Each named turn below is shown by a few rows before and after it. Which turns, in which order, take the first row of each later pair to the second? The first pair is answered.
J396:
[0.25,0.66,-0.17,-1.81,-0.03,0.12,-2.19,-0.45,1.77,1.14] |-> [0.57,0.15,0.10,-1.68,-0.83,0.03,-1.63,-0.41,1.77,1.18]
[2.39,-0.43,2.15,-0.36,-1.42,1.00,1.91,1.06,0.40,-0.90] |-> [2.51,-0.18,1.95,-0.47,0.34,2.10,1.14,1.38,-1.53,-0.84]
[-0.76,-0.95,-2.47,-0.39,-1.51,-1.46,-0.61,1.02,0.29,0.23] |-> [-0.45,-1.67,-2.59,-0.35,-1.50,-1.20,-0.30,1.27,-0.87,0.77]
[-1.64,-0.15,-0.72,0.42,-0.65,-0.60,0.70,-0.04,0.03,0.69] |-> [-1.24,-0.51,-0.55,0.42,-0.86,-0.63,0.97,0.46,-0.54,0.72]
J228:
[0.61,-0.38,0.33,-0.41,0.21,0.17,0.16,-0.25,1.34,-0.41] |-> [0.47,-0.48,0.56,-0.29,0.13,0.21,0.14,-0.45,1.35,0.00]
[1.18,0.03,1.03,-0.04,-0.33,-0.10,-0.61,-0.33,1.89,-0.21] |-> [1.05,0.04,0.71,-0.15,-0.72,0.08,-0.63,-0.27,1.88,-0.20]
[1.31,-0.19,1.35,0.22,-0.60,-0.07,-1.39,0.44,2.40,-0.72] |-> [1.22,-0.35,1.18,0.45,-0.97,-0.18,-1.36,0.18,2.50,-0.71]
[-0.89,2.53,1.13,-0.04,2.11,0.37,-2.70,0.05,0.48,0.37] |-> [2.95,-1.29,1.79,-0.16,-1.37,1.35,-0.58,0.72,-1.64,1.59]
J745:
[1.42,-0.88,-0.83,-1.49,0.99,2.41,-0.53,-0.74,-2.65,0.40] |-> [1.57,-1.78,-0.89,-1.33,-2.32,0.58,1.66,-0.96,-0.93,0.28]
[0.94,-1.33,-0.69,-0.68,-2.26,0.10,0.80,-0.08,2.60,-0.29] |-> [-1.75,0.82,-1.57,-0.41,0.21,-0.56,-0.12,-0.16,3.09,-1.12]
[-0.90,-0.63,-0.68,-0.28,2.40,1.54,0.01,0.36,-3.03,0.52] |-> [0.83,-2.70,-0.12,-0.36,-0.74,1.43,1.34,0.50,-2.57,1.03]
J906:
[-1.94,-1.02,-1.94,0.30,0.01,-1.52,1.14,0.67,-2.42,0.08] |-> [2.41,-2.29,1.21,-0.46,-2.20,0.50,0.20,-0.31,-0.59,0.86]
[-1.48,0.17,-2.92,-2.55,-0.77,0.02,0.32,-1.75,-1.63,0.66] |-> [1.23,-0.87,-1.36,-2.73,-2.03,0.87,0.08,-2.22,-0.69,0.77]
[2.42,-1.14,1.44,1.12,-0.68,-2.59,0.64,-0.47,0.22,1.07] |-> [0.96,0.79,1.49,0.98,0.77,-2.71,-0.70,-0.99,1.95,0.47]
[-0.56,-0.65,-0.93,0.10,2.33,0.17,0.87,0.31,-3.32,0.42] |-> [2.76,-1.23,1.61,-0.55,0.79,1.57,0.32,-0.43,-1.59,0.87]
J370:
[-1.37,-0.52,0.21,0.40,-3.61,-1.76,1.86,0.00,1.32,-0.99] |-> [-1.05,-1.47,-0.80,0.41,-1.61,-0.25,1.50,1.08,-4.02,0.07]
[-0.41,0.02,-0.58,-0.05,3.23,0.98,-1.39,0.90,-4.13,1.19] |-> [0.72,2.17,2.17,-0.81,2.48,1.62,-3.53,-0.79,1.70,0.60]
[-0.56,2.08,-0.95,-0.03,-0.44,-0.35,-2.21,-0.96,1.50,-1.69] |-> [-1.49,1.27,-2.08,0.24,-1.14,-1.23,-0.65,-0.41,0.36,-1.63]
Pairs:
Between the rows of a pair lie two turns.
[-2.24,-0.96,-1.85,0.67,-1.60,-2.66,2.30,1.00,0.42,-0.82] |-> [-3.48,0.59,-1.81,0.41,0.42,-2.42,0.92,0.49,0.97,-1.22]
J745, J396
[-1.42,-1.44,-1.40,-0.21,-0.21,-1.64,1.02,0.21,1.48,0.78] |-> [-2.24,-1.25,-2.07,0.00,1.19,-1.17,0.61,0.60,0.66,0.82]
J396, J745
[-0.25,-0.39,-0.29,-0.14,-1.83,-1.00,1.18,0.84,0.35,-0.24] |-> [1.80,-0.10,1.18,-0.82,-0.34,1.05,-0.98,0.32,0.25,0.13]
J370, J906
[-0.74,-1.11,-0.42,0.69,-3.38,-1.77,3.35,0.75,0.28,-0.20] |-> [3.29,-0.21,3.14,-0.26,-0.22,2.81,-1.04,-0.20,0.35,0.88]
J370, J906
[-2.71,0.06,-1.18,0.49,0.48,-2.25,0.63,0.12,0.00,-0.07] |-> [0.99,-0.24,2.01,-0.34,-0.96,-0.21,-0.89,-0.85,2.61,0.38]
J906, J906
[3.72,-1.24,0.04,0.89,-1.88,1.32,1.91,0.18,1.18,1.07] |-> [-1.56,2.94,-2.15,1.50,3.15,-0.03,0.33,0.20,1.97,-0.21]
J745, J745
[-2.14,0.67,-1.34,0.22,1.69,-0.91,-0.18,0.06,-0.84,-0.11] |-> [1.52,-1.50,0.32,-0.22,0.22,0.92,-0.13,0.20,-2.52,0.71]
J370, J228
[-2.54,0.83,-1.46,0.77,0.17,-1.42,0.69,0.48,1.08,-0.63] |-> [2.10,-1.31,0.34,-0.10,0.21,1.65,-0.54,0.52,-1.91,0.86]
J745, J745
[1.80,0.67,2.78,-0.78,0.89,1.99,-2.76,-0.56,1.09,-0.35] |-> [3.13,-1.05,2.50,-0.80,-0.98,2.16,-1.49,-0.22,0.39,0.15]
J745, J396
[-0.26,-0.26,0.85,-0.94,0.95,-0.24,-1.41,0.78,-2.12,0.62] |-> [-0.90,-0.90,0.05,-0.68,-1.65,-1.90,0.36,0.95,0.06,0.15]
J745, J745
[3.97,-1.62,2.39,-0.76,-0.43,3.44,-2.97,0.11,-2.00,1.64] |-> [-1.25,3.28,1.11,-0.33,0.55,-0.08,-3.32,-0.75,5.05,-0.65]
J906, J396
[2.74,-2.45,0.96,-0.28,0.39,2.52,-0.20,0.54,-4.12,2.67] |-> [-2.78,1.54,-1.24,0.25,4.82,0.35,-1.69,0.38,-2.04,0.93]
J906, J906
[-0.54,-0.57,-0.43,0.46,4.07,1.63,-3.80,-2.12,-0.74,1.16] |-> [0.08,-3.28,-0.25,0.52,-3.64,-1.80,0.49,-1.89,3.29,1.04]
J745, J745
[-0.66,1.87,0.18,-0.27,0.69,-0.69,-1.64,-0.66,4.17,-0.93] |-> [3.86,-2.09,1.33,-0.67,-1.82,1.39,-0.61,-0.38,0.46,0.64]
J745, J228
[4.62,-0.26,3.42,0.25,-2.76,0.04,0.86,-0.50,2.66,0.13] |-> [-2.45,1.32,-1.41,1.35,-1.33,-4.08,3.43,0.65,1.43,-1.38]
J745, J906
[-2.04,0.82,-1.08,0.73,1.79,-1.31,1.21,0.36,1.06,-2.78] |-> [2.22,-1.66,0.54,0.25,1.30,1.63,0.71,0.79,-2.80,-1.14]
J906, J370
[1.64,-1.02,1.71,-0.85,-3.90,-0.59,0.77,-1.47,3.66,-1.52] |-> [0.20,1.85,2.37,-1.13,2.02,1.19,-2.88,-2.25,3.13,-1.96]
J228, J745
[-0.90,-1.11,-1.91,0.58,-2.98,-1.77,2.72,0.60,0.25,-0.20] |-> [2.30,0.18,1.39,-0.51,1.76,2.99,-2.35,-0.51,-0.82,0.67]
J370, J370
[4.55,-0.26,2.00,-0.19,-0.69,3.08,-1.59,-0.42,-0.68,-0.21] |-> [4.29,-1.69,1.12,-0.20,-1.55,2.67,-0.62,-0.06,-2.35,0.10]
J906, J228
[2.16,1.25,1.50,-1.55,-1.82,2.69,-0.72,-1.61,1.25,-0.53] |-> [0.07,-0.64,-1.73,-0.65,-3.44,0.58,2.78,-0.01,-2.53,-0.56]
J370, J370
[0.54,0.13,-0.17,-0.74,2.92,1.09,-0.99,1.47,-2.54,-0.39] |-> [-0.82,0.90,0.13,-0.56,-0.88,-1.72,0.46,0.99,3.36,-1.52]
J370, J370
[2.00,-1.27,1.05,0.06,-2.88,0.00,0.99,-0.50,0.07,0.82] |-> [2.66,-0.23,2.07,0.02,-0.90,1.35,-0.97,-1.05,0.56,0.86]
J396, J370
[-0.15,-2.82,-0.50,0.18,-3.95,-0.35,2.32,0.24,0.51,0.35] |-> [-2.18,1.84,0.69,0.28,0.60,0.16,-1.21,-0.94,4.33,-0.62]
J906, J745
[0.89,0.18,1.67,-0.55,-0.42,0.89,-0.23,-0.40,2.76,0.45] |-> [0.64,-1.83,0.31,-0.22,-1.72,0.82,1.92,0.87,-0.89,0.98]
J370, J396
[0.48,-1.10,-0.71,0.19,-0.54,-0.09,1.31,0.51,-3.00,1.11] |-> [2.20,-1.00,0.94,-0.37,0.10,1.18,-0.21,-0.19,-2.03,1.65]
J396, J906
[-1.14,0.48,-0.79,0.05,-2.67,-1.75,2.18,1.87,-0.97,-0.80] |-> [1.46,-0.75,0.45,-0.37,-2.47,0.15,1.00,1.74,-2.48,0.04]
J745, J906
[0.36,1.51,1.00,0.45,2.77,1.09,-1.83,-1.69,1.70,-0.13] |-> [0.94,1.03,1.84,0.29,1.41,1.07,-1.58,-1.59,2.98,-0.13]
J396, J745
[2.31,-4.11,1.76,-0.53,-5.20,-0.94,2.91,-0.23,1.87,0.06] |-> [4.93,-3.17,4.09,-1.32,-1.17,3.07,-1.30,-0.86,-0.21,1.11]
J396, J370
[-2.80,2.63,-0.21,-0.99,0.46,-2.15,-0.14,0.31,5.10,-0.97] |-> [-3.80,0.76,-3.00,-0.21,3.25,-1.29,0.67,1.93,-2.93,0.06]
J906, J745
[-3.33,-0.39,-2.99,0.64,0.44,-1.91,2.27,2.09,-3.18,-1.11] |-> [-3.46,3.39,-0.41,-0.09,3.91,-0.41,-1.90,0.48,1.04,-2.02]
J370, J396
[0.81,1.28,0.53,-0.68,0.26,0.05,-1.36,-0.75,3.44,-0.93] |-> [-0.83,-1.22,-2.73,0.36,0.65,-0.68,1.34,1.01,-2.69,-0.47]
J370, J370
[-0.91,0.92,-1.68,1.02,1.72,0.32,0.20,1.29,-2.39,-0.26] |-> [-1.44,1.37,-1.39,1.38,-1.14,-1.48,1.17,0.64,1.45,-0.85]
J396, J396
[-1.47,-1.71,-1.80,0.43,-0.27,-1.02,1.37,0.92,-2.81,-0.04] |-> [2.03,-2.22,1.36,-0.31,-2.75,0.12,0.62,0.02,0.64,0.37]
J906, J370
